Look-ups in named tables: a row name and a column name give one cell, copied from the table.

Seg =
fields: Tidak, Fazif, Mosa, Zed, Nos, Tomobi, Famezu
Sed: [0.610, 0.625, 0.650, 0.647, 0.943, 0.583, 0.299]
Dig: [0.632, 0.703, 0.532, 0.711, 0.248, 0.720, 0.926]
Par: [0.714, 0.772, 0.653, 0.509, 0.646, 0.529, 0.806]
Pom: [0.684, 0.618, 0.648, 0.778, 0.268, 0.676, 0.310]
Zam: [0.553, 0.743, 0.590, 0.531, 0.562, 0.468, 0.880]
Sal: [0.621, 0.666, 0.642, 0.586, 0.747, 0.759, 0.832]
Firekik: [0.636, 0.698, 0.728, 0.712, 0.162, 0.611, 0.994]
Dur: [0.636, 0.635, 0.578, 0.583, 0.357, 0.626, 0.956]

Nos of Par: 0.646
Mosa of Firekik: 0.728
Mosa of Sed: 0.650
Zed of Dur: 0.583
Fazif of Pom: 0.618
Nos of Sed: 0.943
Famezu of Sal: 0.832
Tidak of Firekik: 0.636
Fazif of Dur: 0.635
Famezu of Dig: 0.926
Tomobi of Dur: 0.626
Tomobi of Zam: 0.468
Tidak of Dur: 0.636
Which row has the largest Famezu? Firekik

Zap
|  | Tima | Belivus |
|---|---|---|
| Sar | 0.84 | 5.41 |
| Lenona | 0.50 | 5.38 |
| Vesali | 4.96 | 5.06 |
| Luresa | 5.82 | 5.24 |
| Rav | 8.30 | 5.06 |

Sar, Belivus -> 5.41
Vesali, Belivus -> 5.06
Lenona, Tima -> 0.50
Vesali, Tima -> 4.96
Luresa, Tima -> 5.82
Rav, Belivus -> 5.06
Luresa, Belivus -> 5.24
Rav, Tima -> 8.30
Sar, Tima -> 0.84
Lenona, Belivus -> 5.38

Topigag =
|  | Fik | Nokas | Fadot | Vikagun |
|---|---|---|---|---|
| Rav | 0.51 | 4.13 | 5.29 | 7.65 |
| Bam | 0.51 | 3.70 | 5.72 | 2.04 |
| Ripak | 0.51 | 3.69 | 5.77 | 2.04 |
| Boto | 0.51 | 4.57 | 2.43 | 2.04 |

What is the Fik of Ripak in Topigag?
0.51
What is the Fik of Bam in Topigag?
0.51
What is the Fadot of Rav in Topigag?
5.29
What is the Fik of Rav in Topigag?
0.51
What is the Vikagun of Ripak in Topigag?
2.04
What is the Fadot of Boto in Topigag?
2.43
What is the Vikagun of Rav in Topigag?
7.65
What is the Fadot of Bam in Topigag?
5.72
What is the Nokas of Bam in Topigag?
3.70
What is the Fik of Boto in Topigag?
0.51
What is the Fadot of Ripak in Topigag?
5.77
What is the Vikagun of Boto in Topigag?
2.04
What is the Vikagun of Bam in Topigag?
2.04
What is the Nokas of Rav in Topigag?
4.13
What is the Nokas of Boto in Topigag?
4.57
What is the Nokas of Ripak in Topigag?
3.69

Nemum.tsv
	Lovonel	Boz	Piz	Zul	Timol	Zotetoz	Pagop	Miboger
Sud	6935	4906	5940	3255	5534	4143	4740	6597
Mut	5020	5400	4479	3255	3451	5506	4740	4698
Gedagat	6935	3918	5940	5255	4492	4143	4740	6217
Zib	3744	7376	3991	5922	3972	5779	6442	5837
Nuboli	4382	5894	4966	3255	3451	5506	5307	5077
Nos	6297	4906	3991	5922	6055	5779	1903	5457
Lemev	5659	3918	5453	7255	6055	5779	6442	4698
Valono	4382	3918	5453	3255	3451	5506	5307	5837
Leno	3744	5400	7889	5922	5534	4688	7010	4698
Vamora	6297	3918	5940	7255	6055	4688	5307	5457
Vir	6935	3918	5940	6588	5534	5506	4740	4318
Tolop	3744	5894	5940	7255	4492	4961	6442	6217
Zozepi	6935	4906	4966	5255	3972	4415	4740	6977

What is the Pagop of Mut in Nemum? 4740
What is the Zul of Mut in Nemum? 3255
What is the Zul of Valono in Nemum? 3255
What is the Zotetoz of Nuboli in Nemum? 5506
What is the Miboger of Gedagat in Nemum? 6217
What is the Piz of Leno in Nemum? 7889
What is the Zotetoz of Nos in Nemum? 5779
What is the Zul of Tolop in Nemum? 7255
What is the Zul of Vamora in Nemum? 7255
What is the Lovonel of Nuboli in Nemum? 4382
What is the Piz of Lemev in Nemum? 5453
What is the Zotetoz of Gedagat in Nemum? 4143
What is the Piz of Vamora in Nemum? 5940
What is the Timol of Zozepi in Nemum? 3972
What is the Boz of Sud in Nemum? 4906
Which row has the largest Miboger? Zozepi

Table Tipog
columns: Tadutiz, Gir, Poki, Bibogu, Nuvoto, Kuze, Patagif, Kof, Kofiros, Vam
Pim: [64, 47, 52, 37, 52, 55, 39, 40, 47, 52]
Gonul: [23, 57, 53, 33, 56, 66, 53, 69, 57, 41]
Gov: [95, 36, 50, 82, 42, 28, 51, 24, 49, 69]
Feb: [38, 51, 55, 54, 52, 52, 65, 58, 60, 49]
Zenaz: [42, 45, 58, 57, 55, 57, 60, 63, 64, 47]
Fad: [52, 62, 54, 73, 56, 31, 73, 46, 40, 47]

What is the Kof of Gov in Tipog? 24
What is the Nuvoto of Gov in Tipog? 42
What is the Gir of Gov in Tipog? 36
What is the Kofiros of Gonul in Tipog? 57
What is the Vam of Feb in Tipog? 49
What is the Kofiros of Feb in Tipog? 60
What is the Poki of Feb in Tipog? 55
What is the Bibogu of Feb in Tipog? 54
What is the Patagif of Zenaz in Tipog? 60
What is the Vam of Gov in Tipog? 69
What is the Kofiros of Gov in Tipog? 49
What is the Kof of Feb in Tipog? 58
Row with the largest Gir: Fad

Gab =
	Soloku	Vabozug	Visome	Mib	Sudumi	Pivanak	Gaf	Veb	Nadusi	Fozo
Taduk	3.3	-3.3	12.7	0.1	16.8	15.5	14.0	-14.8	27.1	-9.4
Levafe	12.3	-33.0	42.5	-6.5	6.8	7.5	5.1	6.5	-27.6	27.9
Zod	7.7	4.9	11.9	4.1	19.5	14.6	13.4	-24.7	26.1	-5.7
Baz	14.5	53.5	21.8	31.2	15.2	11.7	16.8	28.4	53.7	-13.1
Ruzet	10.1	-61.4	23.6	-16.1	11.0	8.2	13.8	-15.2	-44.0	39.6

Mib of Levafe = -6.5
Fozo of Levafe = 27.9
Nadusi of Levafe = -27.6
Mib of Ruzet = -16.1
Mib of Zod = 4.1
Fozo of Ruzet = 39.6
Veb of Baz = 28.4
Vabozug of Levafe = -33.0
Mib of Baz = 31.2
Fozo of Taduk = -9.4
Pivanak of Taduk = 15.5
Gaf of Levafe = 5.1
Soloku of Baz = 14.5
Vabozug of Baz = 53.5
Which row has the largest Visome? Levafe

Table Zelured
           Vebo    Zifi   Labon  Dufamif   Bipod    Zugo  Bulabi
Fas      -0.762  -3.458   0.182    1.937  -2.214  -0.122  -1.890
Rela      1.880   1.100  -4.242   -2.231  -2.497  -2.897  -0.367
Zuve     -0.868   1.287  -1.589   -3.623  -1.539  -0.836  -1.536
Vukile    0.638  -0.724  -0.819   -0.669  -1.415  -1.814  -2.657
Sal      -3.064  -1.468  -1.269    0.008  -0.241  -0.133   2.770
Lidek    -4.161  -2.744   1.140   -1.786  -2.299   1.721  -0.074
Noko     -1.112  -1.055  -4.113   -1.295   0.416  -2.169  -0.089
Kodamas   0.446  -1.562  -6.496   -1.572  -2.865  -4.282  -0.004
Milivon  -2.483  -2.117   4.082   -0.351   2.190   0.003  -4.895
Los      -1.475  -2.673   1.588    0.008  -0.131  -1.504  -2.785
Vivane   -4.017  -1.717  -2.582   -2.243  -1.143  -0.077   2.007
Vibo     -7.738  -1.969  -0.911    1.571   3.282   4.500   7.969

Dufamif of Los = 0.008
Bulabi of Rela = -0.367
Dufamif of Vibo = 1.571
Bipod of Zuve = -1.539
Vebo of Los = -1.475
Labon of Noko = -4.113
Dufamif of Fas = 1.937
Zugo of Los = -1.504
Labon of Vukile = -0.819
Dufamif of Zuve = -3.623
Dufamif of Milivon = -0.351
Labon of Vibo = -0.911
Dufamif of Vivane = -2.243
Labon of Sal = -1.269
Bipod of Vibo = 3.282
Vebo of Vukile = 0.638
Vebo of Vibo = -7.738
Vebo of Vivane = -4.017
Which row has the largest Bipod? Vibo

Veloku:
         Pef  Ziluto  Kot  Rit  Gubapek  Dad  Nolimov  Nim  Feve  Lumo
Nuv      100     147  120  129      107  127      142  126    88    93
Mog      110      74  150  164      128  143      184   93   103   110
Gafa     210     126  112  103      215  114      116  122    61   103
Duvevi    83      61  165  182      103  158      202   90   101   105
Kulad    105      72  102   98      100   96       89  106   174   159
Mepezet  168     155  131  140      193  141      159  118    35    58
Soru     136      97  104   93      135  105       87  116   146   140
Faku     196     104   99   79      189   86       67  113   134   150
Nus      128     169  110   94      107  107       70  141   119   117
Dosemet   73     141   93   93       64  102       83  132   152   127
Nenero    79     131  140  153       88  142      161  117    90    89

What is the Dad of Duvevi in Veloku?
158
What is the Feve of Kulad in Veloku?
174
What is the Pef of Kulad in Veloku?
105
What is the Feve of Nus in Veloku?
119
What is the Ziluto of Duvevi in Veloku?
61
What is the Nolimov of Nuv in Veloku?
142
What is the Gubapek of Gafa in Veloku?
215
What is the Pef of Faku in Veloku?
196
What is the Nim of Mog in Veloku?
93
What is the Lumo of Nus in Veloku?
117
What is the Feve of Dosemet in Veloku?
152
What is the Kot of Kulad in Veloku?
102
What is the Lumo of Gafa in Veloku?
103
What is the Gubapek of Kulad in Veloku?
100
What is the Dad of Gafa in Veloku?
114
What is the Dad of Faku in Veloku?
86
What is the Gubapek of Mepezet in Veloku?
193
What is the Pef of Gafa in Veloku?
210
What is the Ziluto of Mog in Veloku?
74

